Each path below is one point turned by a fixed rotation once a step. After each direction that follows a path, write how fast that rotation turns it, in degrees a step (0 if it stays still).
Each turn is a multiple of 5 degrees from 10 to 175, or 0.
Each row of a path follows its step; steps can be skipped.
Path 1:
step 0: [ -2   0  15   0   9 -15   2   9  -1   7   4  18   2  -6  -7  11  -1   0
 -11  16   6  10  -6  17 -11 -12  -8 -18 -14  11  -1 -17   1   3  18  -8
   9   5  -4  -3  11  23  -6   0  -8   5  -3  12]
step 2: [ -5 -15   6  -9  -3  -1  10 -20  -5  -2   8  -8   7  -8   1   4 -10   3
   9   5 -14   7  10   4  -2   3 -16  11 -17  -9  11   0  14   2  -7  11
  -9  11  -2  21  -5   6  -5  11  22   1 -23   2]
step 5: [-19  -1  12  -1  -8   8   1 -13   1  -6  -5  -5   4  -3 -14   9  10 -11
  11  -4  10 -11   1   9   1  -7  -1  -1  -7   1  -1 -11  -8  -2  -1  -1
  -2 -23  15  -3  -3  18  -2  26  -4  11  -6  27]
step 6: [  6   1  14 -15   2  -7  18  -8 -12  -9  -9   0  -5 -13 -10  19  11  11
  15   3   9  -2   0 -11  -8 -12   6  -8 -20 -10   0   3  -5  -4 -23 -10
  13  -5  -1   3 -10  -3  -6  18   0  -3  -4   8]
step 7: [ 17  -2   8  -2   9 -10  -4  -6  -5   2   4  13   2  -7   3  22  10   8
  18  19   0   4  -2  17   3   5  20  11 -11 -10   2  -5  15   3 -13   2
   7  15   3 -11   0   4 -24  -2   2 -10   4   5]
step 8: [  4  14  -4  22   5  19  -5   0  -9   3  22  -2   7 -12   5   9   5  -7
  15  -3  -2   2  -9  14  -7   7   1   7   1   7  -3  12  16   4   8   4
  13   8  -2   1   2   7 -17   8  -7 -17  -7  22]
step 10: [-10   7  -6  -4 -10  -3  14  -8 -20 -10  -5  -2 -15  -5  24  -3  -3  -8
  10   8   7  -2   5   2  -8  -6  26  11  -5 -13  -2  -7   4 -11  -3   0
 -19 -13  -7  18   0   0  -8   1  -2  14   8   8]
step 11: [  5  -4   8  10  10  -5  11  -8 -10  17  -4   0   8  -1  19   4  -4  -2
  24  13  24 -11  -3   3   3 -14   6  10   9 -20  -6  -1  -5   4   3   1
  -8   3 -26   1  -5   7   4  10  -7   6  -4   1]
step 12: [  8  -3   7  20  12  -9  -5  -9   8   9  -4  10   2 -21   7   1  -2   6
  -4  12  19   2  -7  12   0 -13   8   4 -11  16  -5   4 -11 -15  12   4
   3  -1  -1 -14   0  12   5  22 -17  -1  -7   2]
step 13: [ -5   8   3   8   1 -13   2   1 -16  -6   1   6  -6 -16 -15   8   9  10
   2  -6  -3  24   2   6   4 -22   9   7 -19  11  -9  12  -1   4  25  -4
   6   2   5  13   0   2  -4   4 -13  14  -8   0]
[ 7  1 -3 -2  1  0  1  0 -1  7 -4  6 -3  3  4  0 -1 -1  1  0 -1 -3  0  2
  1  0 -1 -3  5  2 -3  0  2  0  2 -3  0  3 -3 -5  0  8 -3 -2  2 -1  0  3]	95
[ 1  4  5 -3  0  2  3  1  2 -2  5  1 -4  4  2 -1 -2  1 -2 -1 -2 -1  5  1
  5  0 -1  3  2  5 -3  3  0  3  4  5  0  2  2  2  0 -2 -3  6 -1 -2  5 -1]	70
[-4  4 -2  0 -2  4  1  4  0  1  1  0 -3 -4  3  3  4  2  2 -5 -1  4 -1 -4
  2 -3 -4  1 -1 -3 -1  6 -1 -3  0 -4 -1  0 -5  1 -2  0  2 -1  0 -4  4  2]	155
[-2 -4  0 -3 -2  0  0  2 -2 -3 -2  2  1  0 -2  1  2  0 -2 -1  2 -4 -3 -3
  4  1 -3  1  0 -3 -1  0 -2  2  1  1  2 -2  5 -2  1 -1 -6  1 10 -7 -3  4]	25
[ 4  3  2 -5 -2 -1 -5 -2 -4 -1  1 -3 -3  1  3  1  0 -6  1 -2  3  2 -6  2
  2 -1 -4  3 -6  1  3  1 -2  1 -1  5  2 -2 -4 -1 -1  5 -3 -1 -3  2 -2 -3]	0
[-4  2 -7  1 -3  0  4 -2 -2  1  0 -4 -1 -4  5  2 -2 -3 -5  1  2 -2 -2  3
  2  5 -2 -1  6 -1  0 -2  3  1 -1  4 -3  2  1  5 -6  0  0 -1  1 -1 -1 -3]	55
Path 2:
step 0: [-26 -11   5  16  24   8  -8   8  14   9 -10   9  -3   9  -9   4  18   6
   5  -3  -9   0   5   5   7   3 -13   3 -12   5  -6  -4 -23 -12 -15  -8
  -3   4  -6  -2  -6  -1 -12   1 -11  -7 -11  -1]
step 3: [-25   4   4  14   8  -1  -1  19   3   8   0   9   7   0 -13  -6  21  -3
   7   7  -1  18   9   6 -16   3  -2   1 -17  26   4  -8 -13   4  -3 -12
  -3  11   0 -10   1  13  11  -4  -6   4   1  13]
step 4: [  3   5 -26 -12   5  -5 -10   1   9   4   7   5   9  -2   1 -15   1   1
  17  -4 -11  14  -3  -7   6  14  -6  -6 -11   8   6   9 -14   2  -4   8
  -4   6  -3  17 -16  16  27  -1   0  -1  17   5]
step 5: [-16 -13 -13   7  -1   1 -14   8   7  16 -12  -8  18   2 -16   5   6  14
  -6   3 -23 -11  -1  -6  -8   4   2  -8  -4  11  -2  -9 -25   6   5  -5
   2  15   2   0   8  18   2   0   1  -5   8 -14]
step 6: [ -5   5  -6   2  19   1 -12   0   5  -5  -5   7  -1  -5  -6  -2  28 -11
  -1  12  -2  13  -8  13   5  -6  -1  -3 -35  11  -1  10 -19   4  -9  -4
  -3   7   2  -1  -7   2   8   3   0 -18  15  -1]
step 7: [  0  -5 -18   3  12  -9  -1  -5  22  13   0   3  -6   4   1 -12   0  21
 -15  -1 -21  -2  -6 -12  13  20   8 -14  -6  -1  -2   3 -22 -10 -10   9
   4  -4   4   1 -13  11   5  -4   1 -10   9   7]
step 8: [-23   3  -2  10  -2  -5   0   5  14  -2 -15  -4  13  -2 -20  10  15  -5
 -14 -11 -12   7   6  12   6  -9  23  -8  -7   2 -13  -6 -18  -7  -3   2
   1  24  -2  -4  -9   4  -8   6  -1  -4   6   3]
step 10: [-27  12  -9  10   3  -6  11   6   3   7  -2   9   9  -1   0 -10  -4   6
   2 -17 -31  -2  13  -2   0  23   1 -15  -1   2 -13   6 -15  -5   6   8
   4   4 -11   8  -5  13   7   2   4   9   3   8]
step 11: [-18  -6  -5  15 -10  -3  -9   4   1  -7  -5  -4  25   2 -22   1  15  -1
   7  10 -12  22  -2  10  -1  -1  14   3  -7   9  12   5 -15   2   3   4
   2   7  -2  22   1  -2   8  22  -5  -1   3  -4]
step 12: [  6  -1  -2  -6  14   3   1   1   1  13  -2  18  15   4   3  -9   8   0
   1  12 -19  -3  -4  15  11  12  -7  -3 -20   8  -8  14 -21  -6   8   4
   6 -14  -4  11  10  22  15   6   5 -11  -7   0]
[-4 -4 -3  4 -4  5  0  4 -2 -5 -2  2  0 -1  5  0  1  0 -1  1  6  5  0  5
  0 -3  0  1 -2  4  0 -2  3  0  0 -4  4 -1  3 -1 -4  1 -1  4 -4 -3  1  0]	135
[-4  0  0  1  1 -1 -2 -1 -4 -3  3  2  5 -6 -2 -1  0 -1  2 -1  0 -3  0 -1
 -2  6 -1  3  3  5  2  2  6  3  1  3  0  1  0  0 -1  4  4  2 -1  6  2 -6]	55
[-3  5 -1  2 -2  2  0 -7  1 -2  3 -2 -1 -2 -1  2  2  2 -6  1 -1  2 -2 -4
  0  4  4 -3 -2  0 -5  1  4  3  3 -2 -1  0  0  0 -1  2 -2  3  7 -6  3  0]	25
Path 3:
step 1: [ 10  -3  -2   4 -12   3  -8 -18  -4  19  26  12   4 -11  -6   1   2  -2
  -2   5   0 -14  -5  11  10  -1  -5   7 -10   9  14  -1   0  -7 -16   1
 -18  -1   2  16   5  -6  14  16  15   3  -7   1]
step 2: [  7   5  -1  -6   2  -1 -20 -13  -9  12   7 -19  -9  -7  -1  -6  17 -13
  -6  23 -14   0  11   9  11 -13  10  -6   6   1  -9   6   8  17   9  -9
  13   5  -4   5  -9   6   3  -2   6  -4  10 -13]
step 3: [  8  -9   8  -5  -9   3 -11  -1   1  -3 -10   0   2   3  -7 -10 -13  -2
   6 -13  -6  -6  -3   1  12   5  29   2   7  18  -2   2  -8  -3   8  -2
 -10 -16   1 -11   1  22 -11   9  15  -4 -10 -21]
step 4: [ -1  25 -13  -8  -9   1  -5   2 -16   3   2  12   8 -18  -6  13   6  -2
   2   3   4 -13 -10   0 -13  -6   7   4 -19   5  -1  11   5  12 -10  -4
   4 -13  -8  -6  16  10 -14  18 -12  -3 -11   1]
step 5: [  4  13   3   3   1 -11 -21  -8   2  -2  10 -23  -9 -14  -4   3  12  12
  24 -20  11  14   9   4 -11  -6  14   7   4 -11   1   2  -7  -5   8   4
   9  -8  -5   2   7  -2   5  -3  -9  -3  13  -7]
step 7: [ -3  19   0  -7  14  -7   6  -9  10  21  -4  15   5 -10  10  19  -7   9
  -4  10   4   2   8 -22  -4  -1  -3   6 -15   9  -6   6  -8  -8  -7  -3
  -5 -13   0  10   3   5   4 -17   2 -22   7  -1]
step 8: [  3   0  22   8   3  -5   0   8 -11   4   0  -1  -8  -7  -7 -13   8   1
   7   3  17   3  12  12  -3  -5  -5  -7 -16  -9  -4  19   4  -5   2  14
  -5  -6  14 -21 -17   3   0 -25   1  -8   8   7]
step 9: [-13  -4  -1  17   0  19  -8   5   3   6 -12   4 -13  17 -17   1  -2  13
   3   5  10 -10 -20   3   9  10   4   4 -14  -3   0  12  -1 -16 -11  -3
  -2   5   0   6  -9  -6  23   9   8 -11  -5  -8]
step 11: [  2  -4  17  -3   0  11 -10 -11  -2 -11   9  -6  18   4   2 -14   4 -10
  -1   6  19 -10   4  12  -6  -8   9  -4  11  16   3  -4  11 -12  -2   1
  13  -7  12   4 -12  11   3   5  22  -6  21  -4]
step 13: [ 15   4 -16 -10  -7  -1 -19 -16  -2   2   3  -6  -4   3   0   2  10  -4
  15   1  -3 -11  17 -10  13 -28   1   8   4   0 -21   1   5  12  -2  -2
   6 -10  -1  -2  -3   2   1   7 -10 -16 -14  -8]
[ 0  0 -2  3 -2  0  3 -1  3  1 -5 -2  0 -2  0  2  3 -5  1  4 -2  0  4 -1
  3  4  2  1 -2 -2 -8  0  1  2 -1  2 -6 -3 -2 -7 -3  1  0  0  5 -2 -2 -1]	70
[ 2  0  1 -1  1  0 -2  0  2 -2  8  0 -3  1 -2  3  5  1  2 -3  3 -3  0 -1
 -1  3 -2  5 -1 -3 -2  8  1 -1 -1  2 -1  5  2 -3 -1 -6 -3  4 -1  0 -5  1]	90
[-4  1  5  2  0 -4  4  1 -1  2 -5 -2  3 -2 -1 -1 -6  3  5  0  2 -2  3 -5
  0  3  0  1 -1 -1  2  5  4  4  3  3  1  1 -1  3  3 -4  2 -1 -1 -2  2  2]	35
[ 0  3  6 -6  1  0  2  0  1  3  1  2  4  4  3  0 -1  2  0  0  0 -2 -4 -1
 -1  4 -2 -2  2  1 -3 -5  1  0  2  0  1 -1  1 -1  1  0 -9  0  2 -7 -3 -3]	100
[ 0  5 -1  1 -3  0  1 -3  1  2 -4  0  0 -2 -2 -5  0  0 -2  1 -4  0 -4  5
  3  1  0  0  1  2  5  6  0  1 -3 -1  3  5  4  0 -2 -4 -2 -2  8  1  0 -4]	45
Path 4:
step 0: [ -6  -5   3 -12 -15  15 -22   3 -11   6   1 -12   5   3  -4  -9   0  15
 -20   1   6   8 -11  17   1 -13  -9  -9 -20   4   2 -13   9  -7  -2  -7
   7  -3   0   4  -7 -10  14   1  -4   1 -10  10]
step 1: [  1   5  -3  16   0 -10   9   8   2 -16   2 -13  14 -11  -2 -15  -3   7
   3   1  -1   1 -14   0 -15   7   3   7   9  -6   9   9  -7  -3  -5   7
   1   8 -21   0  -4 -21  -4 -16 -11   9  16  17]
step 3: [ 30  -1   2   7   2   6   2  11 -16 -12  -5  -4  -5  -1  -1   0  -1   4
 -26   4   4   9  -1   7  -3  -3   2  -7  -7  -3   8   7  17   4 -23  13
   6   9   9   9   5  12  -1   9 -14   0  -3  -5]
step 4: [ 14   2   2  -2  -2  -7   8  -3  -9  -2  -1 -30  13  -8  -7  -3  -9   2
  11   6  -6   8   9   8  -1   3 -15  -1  -6  20   7  -1  -9 -21  16   8
 -18  -8 -11 -10   2  -4   2   6   6  -6  -2  10]
step 5: [-12   5   4   9  -5  13   3  -2  -1 -11   4   5   9 -18  -5   3  -7   8
  -7  -1   6 -26  -4  -7   1  10   6   5  -2  13   3  -6  10  11  16   1
   9  21 -10  -6   0  11   1 -11 -14  -9 -20   4]
step 6: [  1  -9   7  -7   7  19  -1   2  16  20 -15 -15  -8  -5  10   3   8  13
 -15 -12  10  10  -5  15 -11  -7   0  -5   0 -10  10   4  -5  -7  -5  13
   4  -9   7  -3   5  -6   3  -5 -16 -10  -9  14]
step 7: [  7  -5   3   1 -17  -5  22  15  -5 -13   2 -24  -4   0  -1 -24 -11   1
   6   3  -2   6   2   8  -5  -5   9   7  -9   4 -11  -4  -1  -8  -7 -17
  10   3  -5   2 -17   1 -10 -16  -4   5   0   1]
step 8: [ -9  11  12  -4   1   2 -10  -6   7 -16   6   1  36   3  -5   0   5   9
   4  16  16   0  -4  -3  -1  -7  -2 -13  -6   0  15   4  -8  -5   4   4
   1  -2  -7  15 -15  10  -3   6 -15 -12  -3   0]
step 9: [ -1  -2   4  18  -7   5 -17   8 -10   8 -26 -15  -9  -7  -2   1  -5  13
 -12  11  -1   1  -8   3 -16  10   9  -7  10  10   6   2   5   4 -16  20
  -2  12  -5  -5  -3   4  -2  -6   7  -4   7 -11]
step 10: [  9  -7  -3  -8   2   0   7   0  -9  -1  -6 -16  -3   5 -24  -3   5  10
   4   2 -19  -7  -1  12  15   8 -11  -5  -4  12   4   7   2  -9  -8 -14
   0  -8 -10   0   3 -13   3   7 -29   2 -16  10]
[ 6  2 -2 -3  4  0  4 -1 -2 -1  2  2 -2 -7 -3  2 -2 -1 -2 -2 -2  1  2  2
  2  0 -2  4 -2 -1 -1  2  2  1  5  4 -5  2  1 -4  7  3 -1  2  0 -3 -2  0]	45
[ 0  0 -1 -4  0  1  3  0 -1 -3  1  5  1  1  3 -2  1  2  1  5  2  2  2  1
 -2 -8  1  2  0 -4 -4  4 -4 -1 -4  2 -4  3 -1 -2 -4 -1 -4 -4 -3  0  3 -6]	65
[-3  5  4 -2  1  5  1  0  4 -4 -5  4  5  0 -6 -1  1 -5  0 -2  0 -2 -2 -5
  5 -6  1  2  0  3 -2 -1  3  0 -1  0 -1  1  1  2 -2  1  1  0  2 -2 -5  0]	125
Path 5:
step 0: [  0  -6   8   4  10  -2  -8 -12 -12  -3 -27 -12  12  -7   1   6 -15   5
   1  12 -17   3  -5   2  -7  17   5  -4   0   7  13  -4  -4  -2  -9  12
 -12 -20  14  17 -12   4   3   4 -18  -1  -3   4]
step 3: [-10  -7 -18  -2 -12  13  -5  10   6  -7  -1 -12   3   2  -1   2   1  13
   0  11  -9  -9  -1 -20   9  12   1   4 -26 -14   4  -3  -7  -1  -7  -3
  10 -14   0  21 -18 -12  -1 -17   5   3   0 -10]
step 4: [  1  -7   2 -15  -6   7   3   6 -17   0 -12 -16 -12  -8  -1  14 -16   2
  22  15 -22  -8  10  -4  -3   4   9  -3   0   4 -10   8   5  -2   4  10
   5  -5  -3  14  -3   3   2 -22 -13 -15   0  10]
step 5: [  8   6  10   6   7  -4  -4 -22  -9 -19  -5  -1 -10 -19  12  10 -20  -4
  -2  11   5 -22  17 -12   5  -9   6   3   3   6 -10   1  -3   6  -4  -1
  -3   5   3   8  -2 -11  -5   7 -27  -1  -3  -4]
step 6: [  2  -9   3  -7  14   2   6  -8   3 -14 -10  -5  -4  -5   6 -12  -5  21
   6   1   5  -8 -19  -4 -14  -4 -14 -11   2 -19  -6 -12  -5  14  -7   1
 -14   2  13  14  -6 -21  -5  11 -12  14   2  -6]
step 8: [ -6   5  -4 -11  -1  21 -12   0 -29  -4 -10  10   6  -2  -4  14 -11   4
  -8  12 -10 -10   6 -14  -2   8   3  11  -1  -5   0   6   1   1  -4 -10
  -7 -18   4   9  23   5  -1 -20   3  10  -1   6]
step 9: [ -5   5   6 -10  -5   1 -12   6 -16  -6   7   7  -6  -1  10   0 -17   7
  -5 -10  -3 -13  25 -21  -1  -2  -4 -17   3  -5  -1  -6 -12  -3  10  -5
 -12 -13   5  21 -15   0  13  -6 -12  -8  -4 -12]
step 10: [  2   7  15 -17   4  12   3  -5  -2   8 -11 -11 -15  -5   1   4  -5  10
   9 -13 -13 -12   2  -5   2  14  -6 -12   1 -17  -6  -7   5   7   2   6
   5  17  -2  -2   0 -17   1   9 -21 -10 -11 -25]
step 12: [-10  -2  -4   7  -3   5  12   6  -1  -5 -14  -7  14  -1   7 -16 -24   4
   5  24  -9   1   7  -3  -5   8 -10  -5   1 -12  -2  -4  -7  10  -7   4
 -22 -21  -7   5  21  -2   9 -11  -5   4  12   6]
step 13: [ -8  11   5 -15   1  -6  11   2  -9  -1   9   8  15  10  -1   2 -24   3
  -3   3   7 -14   4  -8  -2  -5  -2  -1   7   3 -19  18 -14   1   2   7
  14 -12  -3  15  17 -15  10  -7 -10  -3   4 -19]
[ 1  2 -2  5  6  0  0 -2  1  1  0 -3  3  4  1 -4 -1 -5  2  0  6  0 -2 -3
 -4  2 -1 -4 -2 -3 -1  2  2  3 -1  2 -1  0 -5  1  3  1 -2 -2  1  8 -2  2]	70
[ 2  6 -3  1  1 -2 -7 -2 -1  2 -2  1 -1 -2  0 -2  1  2 -3  0  3  1 -2  0
  3 -1  3  7 -6  1 -1 -2 -4 -1 -3 -4 -5 -4  4  0 -1 -1 -1  1 -1  4 -4  2]	125
[-1  3  2  1  5 -1  0  2 -2  0 -2  0  4 -1  1  1 -1  0 -8  4 -2 -1  2  0
 -1 -6  3  1  3 -3 -3  0 -3 -3  1  3 -3  3 -5  5  1  6  4 -1  0 -4 -3  3]	90
[-5 -3  4  2  4  0  1 -3  8  0  3  1  1  1  1  2 -2  2 -1  4 -6  1 -4  1
 -1 -1 -2  1  1  2 -4 -4  1  3  1 -1 -4 -3  0 -4  3 -2  0  6  2  3 -1  2]	70
